In the rows, zero is written as 128.
Rotation paths and how fast each direction turns (deg/step):
Each turn is a multiple of 5 degrees from 10 to 175, or 0.
Each row of a path follows its step; steps can be skipped.

step 0: [125 115 123 128 129 109 137 127 130 124 125 127 129 122 139 144 124 128
 137 129 134 124 116 140 140 129 114 121 137 145 128 124 128 117 122 127
 112 132 122 124 125 118 122 122 132 136 129]
step 1: [137 124 134 134 129 103 137 121 126 134 128 119 118 113 137 126 128 122
 123 128 116 122 112 129 134 128 124 130 121 131 125 126 128 130 126 136
 124 118 130 128 129 117 127 107 131 124 138]
step 2: [122 120 130 131 118 119 131 131 128 134 124 127 128 116 133 141 122 122
 140 137 129 120 112 141 118 138 128 111 136 131 128 124 113 122 129 132
 115 127 127 136 133 131 123 109 129 123 138]
step 3: [138 125 134 132 131 111 142 132 127 136 120 137 126 126 136 135 134 131
 145 130 119 120 121 136 142 130 122 123 137 138 129 116 135 131 120 135
 123 120 131 121 135 128 129 113 144 124 128]
step 4: [128 128 125 130 123 114 142 127 133 129 116 130 127 117 140 137 122 116
 135 137 125 115 117 123 125 129 114 133 119 124 131 128 108 119 130 133
 126 119 140 133 135 121 122 116 137 126 128]
step 5: [135 126 133 140 118 126 126 127 128 135 112 121 119 135 127 138 135 117
 145 130 132 117 123 137 128 138 124 114 126 124 131 123 122 141 120 128
 125 123 136 128 134 120 124 113 142 126 142]
step 6: [125 138 130 124 118 120 139 132 128 134 106 130 130 125 132 137 131 124
 143 132 125 117 131 136 146 128 112 122 131 129 122 130 123 126 137 135
 112 125 139 127 122 128 135 119 132 127 121]
step 7: [132 129 129 121 119 123 137 130 128 137 109 127 117 133 134 140 134 117
 138 122 120 122 131 123 133 131 135 143 116 127 129 136 117 130 124 127
 128 111 134 133 132 128 125 109 135 119 138]
step 8: [121 124 130 127 115 127 134 136 131 139 113 116 125 139 130 148 129 119
 144 123 138 122 127 126 135 125 119 123 128 132 124 128 113 125 124 122
 112 137 133 127 127 128 122 129 136 140 137]
step 9: [131 140 138 126 121 122 129 138 133 133 114 114 123 127 131 135 143 123
 128 114 121 125 126 128 150 119 118 135 122 137 122 133 129 137 123 137
 122 124 131 122 128 121 129 111 128 130 130]
Directions:
[126 130 128 125 127 130 127 129 124 128 127 132 127 125 128 124 129 131
 130 127 125 127 131 131 130 129 131 124 131 129 129 130 129 130 128 130
 124 128 128 133 131 133 129 123 124 126 125] : 95
[128 128 126 127 128 128 127 125 126 133 130 127 123 130 129 129 126 129
 128 129 127 129 130 126 121 125 129 131 126 123 129 125 125 129 131 125
 126 127 127 132 131 124 129 124 126 130 128] : 125

step 0: [136 123 124 131 148 122 120 127 125 120 123 127 138 129 122 128 122 111
 123 120 132 132 132 128 135 142 140 136 123 141 131 126 128 127 127 129
 121 130 118 120 111 128 124 122 142 116 128]
step 1: [128 120 121 139 115 131 135 116 138 125 139 128 127 139 135 129 128 130
 152 121 143 119 119 127 127 123 125 130 126 128 130 132 128 125 127 133
 129 128 125 116 111 121 124 127 136 144 128]
step 2: [133 135 141 139 126 125 124 116 130 122 122 131 131 132 132 133 138 113
 118 125 114 117 120 127 132 120 121 124 134 125 130 133 116 129 129 128
 138 136 106 126 130 130 127 127 131 113 137]
step 3: [132 119 123 119 125 144 144 125 129 113 129 122 123 117 132 122 125 127
 126 127 116 117 122 129 112 139 129 126 127 145 132 130 128 119 126 129
 134 126 136 122 112 121 126 134 117 124 134]
step 4: [134 126 129 128 137 136 121 115 119 124 132 150 130 127 136 117 131 132
 126 118 130 129 140 133 129 115 109 127 128 129 129 135 136 133 112 135
 133 136 125 118 139 124 128 137 124 129 124]
step 5: [126 130 126 125 134 120 137 130 116 119 133 121 136 138 111 123 117 131
 110 119 128 131 114 137 118 136 132 133 130 127 125 129 130 135 118 120
 122 141 117 126 120 115 120 118 127 124 128]
step 6: [130 109 123 138 128 125 132 133 115 122 136 129 120 138 146 132 116 131
 142 114 136 123 135 135 124 128 127 127 143 133 133 131 121 134 138 133
 137 137 137 126 129 130 132 123 138 123 120]
step 7: [122 129 122 140 123 120 122 120 126 127 128 143 135 133 126 138 125 131
 117 134 117 128 124 142 134 124 129 131 118 118 136 130 128 119 135 128
 131 122 121 115 118 115 136 130 139 109 137]
step 8: [128 109 128 132 123 136 140 124 125 117 126 124 137 128 124 128 125 126
 130 127 133 116 127 119 112 148 127 115 127 119 138 132 122 118 125 122
 131 118 128 116 140 133 114 130 134 130 134]
step 9: [131 129 138 132 129 117 120 123 121 131 139 136 126 126 138 122 120 118
 121 139 130 128 131 119 129 122 114 127 140 140 141 137 129 129 110 127
 138 121 132 131 124 114 132 140 131 128 140]
Directions:
[129 130 124 127 134 130 128 127 131 132 129 126 127 127 127 127 132 128
 128 127 129 131 124 130 128 129 129 130 135 125 131 128 123 128 128 129
 126 129 132 124 129 128 129 131 129 128 131] : 0
[128 123 124 131 124 124 125 131 128 130 128 130 129 131 128 130 127 131
 128 126 129 132 129 127 130 129 129 132 125 130 128 125 124 126 130 126
 124 131 129 125 129 129 126 125 133 126 127] : 55
